One vector is turned by the same rotation once a step. Each row is the vector after some number of steps, and that number follows the row.
The counts run from 0 to 1211.
[106  85  88 167  78 119  85 129 111 161 141 161 149 183 146 122 115 163
 134 154 141 120 167 123 145 158 102 119  83 146 153 111 108 128 128 113
 113 135 111 165 129 153 173]  913
[120 104 116 153 126 105  89 170 104 135  96 133 151 188 158 112  80  99
 133 156 125 106 125 152  98 124  83 106  90 135 151 122 124 143 130 116
 103 156 122 184 147 153 173]  782
[104 113 118 146 142  94  99 144  83 131 119 149 153 201 146  99  93 119
 116 140 137 131 108 144  95 130  85 133 121 141 166 118 121 147  97 101
  86 168 128 180 155 130 140]  957
[131  97 104 170  68 105 103 140  88 121 160 167 132 205 151 124 118 133
 144 146 128 106 170 133 116 160 116 117 103 170 175 125 129 134 126  86
 111 140 108 124 134 133 137]  1001
[ 82 112 110 132 119 116  98 136  97 126 116 128 147 189 137  94 105 119
 120 146  99 144 169 143 121 163 110 114 112 161 186 126  84 150 124 103
 130 165 132 170 131 107  92]  163
[120  97  82 171 114 124 123  98 110 153  97 110 167 174 139 100 104 121
 135 175 152  96 136 145 148 108 109 138 144 132 139 130 126 136  97 106
  90 137 145 171 146 133 174]  1038
[135 118 100 174  61 109 118 139 110 117 123 115 138 178 138  89 115 123
 119 202 118  69 170 141 140 143 125 112 118 145 138 137 146 128 120 107
 119 151 117 146 152 149 169]  1178
[137 113  74 151  83 116 124 137 115 128 129 144 153 179 158 119 100 171
 104 197 118  80 177 114 132 135 115 154 124 145 167 135 116 149 123 115
 110 158 112 154 159 122 153]  189
[130  84  76 153  77 102 129 123 106 136 141 131 119 161 133  84 128 131
 144 192 102  97 177 124 139 165 131 100 118 170 166 122 128 166 119  94
 126 148 122 151 130 138 156]  100
[ 97  92 100 177  66 124  74 107 108 149 124 147 147 202 130 119 115 159
 138 151 148 138 156 145 147 156 105 122 104 152 175 114 107 113 124 112
 109 136 122 159 139 126 141]  330
[ 91 127 109 149 104 115  99 128 105 134  96 102 148 198 128  99 101  83
 140 152 128 108 121 176 112 119 120 113 133 159 155 113 106 109 115 120
 111 160 126 186 151 152 141]  1046
[114  91 105 160 102 113 117 157  96 115 131 122 122 168 152  90  96  99
 144 159  96 115 161 153 110 153 126  94  96 170 143 123 128 167 137 103
 129 171 111 158 131 164 143]  678
[144  72 120 149  98 116 127 137  91 120 115 111 136 166 148 102 112 122
 139 160 101 109 164 159 114 139 105 102 116 183 137 109 137 163 132 104
  91 167 115 159 172 171 156]  113
[103 107  98 115 125 117 102 126 107 128  93 116 162 199 126 118 106 100
 131 155 117 136 151 151 124 131  97 119 133 151 202 121  96 143 116 102
 114 146 124 168 162  89  96]  233
[127 125  94 146  97 107 107 141 101 117 135 138 150 202 137  93  90 134
 125 162 136  99 154 137 134 144  83 121 136 125 155 146 136 141  76  75
  93 135 142 154 120 102 146]  1197
[132 110  91 148  69 122 116 128 119 110 117 109 167 184 130  96 109 136
 132 180 142  65 176 158 154 139  88 124 139 138 137 151 143 129 118  99
  99 149 120 142 153 135 138]  206
[100  79 107 141 125 119  96 124  98 150 121 154 128 194 171 107 107 130
 135 155 119 158 160 105 135 136 113 115  81 158 186 113 110 178 131 102
 126 147 123 167 134 120 163]  821
[110  87 115 111 124 112 107 145 126 121 103 131 150 199 143 119  73 133
 129 159 147  93 134 142 122 108  63 136 133 127 182 123 124 162 125 104
 114 174 109 172 149 135 143]  1031
[122 111  93 165  97  97  91 139 107 148 137 141 148 190 133 103 115 104
 132 163 159  95 133 136 116 130  79 134 112 118 156 137 129  99  88  95
  94 130 121 181 130 136 176]  138
[116  97 110 138  92 110  99 193 125 120 130 137 146 181 140 131  89 126
 126 156 123 119 160 142 105 149  87 128  78 149 164 128  95 132 143 115
 115 160  92 165 148 174 130]  269
[144  78 105 155 119 111 130 140  98 123 124 135 126 178 185 108 103 109
 139 161 117 108 140 140 103 113 115 116 118 167 163 120 147 187 142  88
 110 160 114 150 136 156 170]  1015
[ 97 119 108 154 118 109 104 121  79 140 109 130 168 195 127 115 101 139
 117 146 115 150 139 136 117 152 108 130 123 159 187 112 104 121  97 107
  80 161 132 170 178  99 100]  566
[115  88  96 173 108 109  97 127  85 138 159 145 139 181 132  95 130  96
 146 141 154 124 139 152 116 134 132 127 104 167 182 127 111 109  96  74
  96 125 137 168 129 128 143]  156
[119  94 124 140 131 112  90 137  91 134 109 111 148 199 144 107 116  54
 154 140 133 126 139 167 113 110 112 112 104 161 178 119 113 119 126  94
 106 136 123 169 151 126 142]  800
[103  91 113 108 114 107  84 125 103 133 115 137 129 209 127 102 129  76
 149 139 126 111 158 158 105 133 111 109 113 158 189 109 104 144 144 104
 133 147 114 168 115 107 129]  1137
[143 115  95 152  84 114  98 147 116 129 120 153 162 197 131 129 112 138
 134 149 159  78 145 158 133 140  63 125 126 125 155 130 131 109 107 102
  88 126 124 151 145 131 145]  1110
[140 139  73 145  76 108 116 126 105 143 113 159 157 192 135 127 104 166
 109 181 112  89 155 130 117 166  94 129 112 144 167 114 120 144 118 114
 103 142 109 140 152 121 138]  1092
[118  83  88 133  85 110  98 128 113 129 167 158 125 199 131 119 130 130
 139 143 134 105 175 136 136 158 125 119 114 168 194 116 104 139 121  92
 123 148 110 140 113 126 132]  1071
[147 113  93 147 105  97 108 131  87 143 126 148 152 191 126 103 127 117
 132 157 150  84 120 172  94 122  96 126 140 157 163 110 138 124  96  93
  68 156 120 159 151 142 142]  51
[123  87 111 140 120 125  90 146 110 140  84 132 163 198 180 131  93 109
 141 143 139  97 135 163 116 106  78 124 109 141 161 125 120 141 154 108
 113 149 120 163 152 139 140]  129
[156 108  76 172  90 115 129 119  91 133 121 138 172 171 158  88 113 152
 107 164 119  92 162 150 119 151 103 123 141 147 134 129 119 158 102  91
  76 137 136 152 159 133 134]  1021
[130 114  84 130 116 109 126 163 109 117 116 108 144 181 149  99  89  83
 150 161 106  81 138 173 109 142 103 112 142 155 154 126 125 173 130  99
 116 161 124 163 126 163 140]  941
[ 93  73 107 149 101 113  96 148 122 141 139 117 127 179 128  94 113 104
 150 146 139 112 168 146 125 137 127 114  97 159 167 111  87 123 147 111
 147 169 105 179 124 166 138]  660
[159  96 103 157 114 109 137 116  83 131 110 118 143 175 153  99 122 104
 135 189 130  91 149 145 117 112 111 112 152 157 174 136 155 138  94  81
  81 146 133 151 170 116 150]  950
[135  90 123 172  85 128 107 140 105 120 115 128 142 183 173 132 103 118
 139 164 122  93 160 157 108 112 118 120 109 174 156 119 136 141 156 112
 110 164 106 144 163 169 164]  520
[142  98 101 140 112 108 117 161 102 139 100 132 149 175 143 138  94 113
 142 164 118  78 128 160  90 105 106 133 120 162 175 109 115 132 149 110
 107 159  89 160 177 149 133]  1098
[134 108  67 158  87 125 140 153 110 143 143 102 150 156 108 128 105  98
 146 187 111  99 168 147 141 136 138 130 124 168 178 128  82 107 135 112
 107 144  95 155 159 153 113]  17
